Where one turn sends some rows of the set: a few examples, then the rows asked:
kala: [ -1  12 -14  -3 -12   3 -17  -3  15   2  -4   0  -1 -20  12 -15  24  29
 -13  -2   6   7 -12   6 -16]
fida: [-22   7 -15  -6  -9  -4 -18 -15  10   2  -2   1   0 -10   7  -7   6  15
   8   4  -9  -1 -12  10 -13]
sopuv: [ 12   6 -12   7  -2  17   9   4  -5  -2  17   7  -3 -21  15   2  -6  12
  -8  -2  -2   8   6   6  -6]
Milep: [ 10 -11 -16  16  -9 -14   2  -1   2   4  12   0  -5  -3  -6   1   2  -3
 -14 -12  24  10  25   1  -2]
bim: [-13   6   2  -9  -4   1   8  -2   2  13  -9   6  -8 -13 -12   8   3   7
 -25  -8   1  14  11   1  16]
Zasa: [-19  23 -19  -1  -1  -4 -20   3  12  16  -2  -8   9 -21  -3  -2  18  18
  -5  -4 -11  18  13   0 -11]
zam: [  7 -12 -28  -8 -12   1 -20  15 -15  18   2  -1 -16 -10 -18 -12  31   0
  -9 -14   4  21  -2  -9  -8]
fif: [ 13 -14 -36 -10  -5  22 -12  14   6  -2  -1  -9 -19  -6 -15  -5  19  -4
   5 -17   3  16  -8  -4 -13]
gelan: [-20  17 -15 -10  -8   2 -12  14  -2  -9  -9   8  14  14  -8  -2  21   9
  13 -23   8  18  -9   3  -4]
sigut: [ -5  12 -11 -14  -2  10  16   4 -14   6   0   2  -5 -16  12  11   0  16
 -24 -22   7  11   2   4  -1]
pude: [ -8  -2 -28   3  -5   2 -23  21  -8   6   4  -5 -21   3 -13  -6  10 -10
   8 -17  -7  17  -4 -15 -11]
piza: [ -2 -17 -17   5 -19  18 -22   4  -4  13 -17  -4  14  -5 -15 -11  23  19
   8  -4  -1  21   7   2  -7]
gazi: [ -4 -16 -25 -15   3   1 -21  25   0  -7   4  -3  -8  -9 -15  -2  25 -20
  -9 -23   3  12  -5  -6  -9]
Moko: [ -2  -3 -27 -22  -2   7 -12  13 -18   5  10   9 -12   5 -18  -6  20  -9
   6 -16   3   6 -13   3 -18]
pigu: [ -6 -11 -16  -8   7   5 -13  14  -1 -15   8   0  22 -11   6   2  29  -5
   7  -1   6  23  -9  14 -13]
nusu: [-22  -2 -15   6 -13  -1 -21   4 -21  10 -10   0   1 -13  15  -6  11   6
   6 -24   4  32  -9  -2 -17]
zub: [-14   6  -6  -2  -9   2   2  15   9 -13  -2   5   1 -16 -12   4   4  12
 -15   7  10   9   1 -15  21]
teze: [ -9 -11 -23   2 -15  -9   4   0 -15   1   8   8   1  -8  -7   5  -7   1
  -8 -16  37   1  12  -4  -9]
pibi: [-11  -6  -7   9 -13  18  -5   9  -5 -11   3   9   4 -22  -2  -1 -15  12
  -3   2   1  -7   5 -11   2]
nali: [ -5  -6 -17  11  -7   3   5  -3  -3  12  -2  -5  -6   7 -16   8 -10  -2
  -6  -4  28   6  19  -2 -12]
neba: [-18  15  -8 -14   1   4 -20   4  11   4  -7   6  15 -21   1  -5  17  13
 -17 -18   1  -2   1  10 -26]
Vased: [  5  -3 -24   4  -5  -2  12   3   2  -1  12   1  -2  -5 -12   7   4  -1
  -5   5  41  14  11  -1  -6]
goso: [-23   3 -30 -14  -5   5 -15  -2  21  -6  -8 -17   9 -25   4   5  14  20
  -1  -4  -2   8  -3   1  -6]
tak: [ -3  -1 -21   7  -4  -5   8  12   1  -8   4  -9  -1   9  -2  11  -1   1
 -16 -16  34   3  14  -5  -7]
doru: [  6  -7 -13  -5  -3   7 -13  -1  23  -2 -16   1  -2 -12   0  -6  23  -3
   1 -27   3  35   2  14  -3]

piza -> doru
Vased -> tak
And these:
sopuv -> zub
fida -> Zasa
fif -> gazi

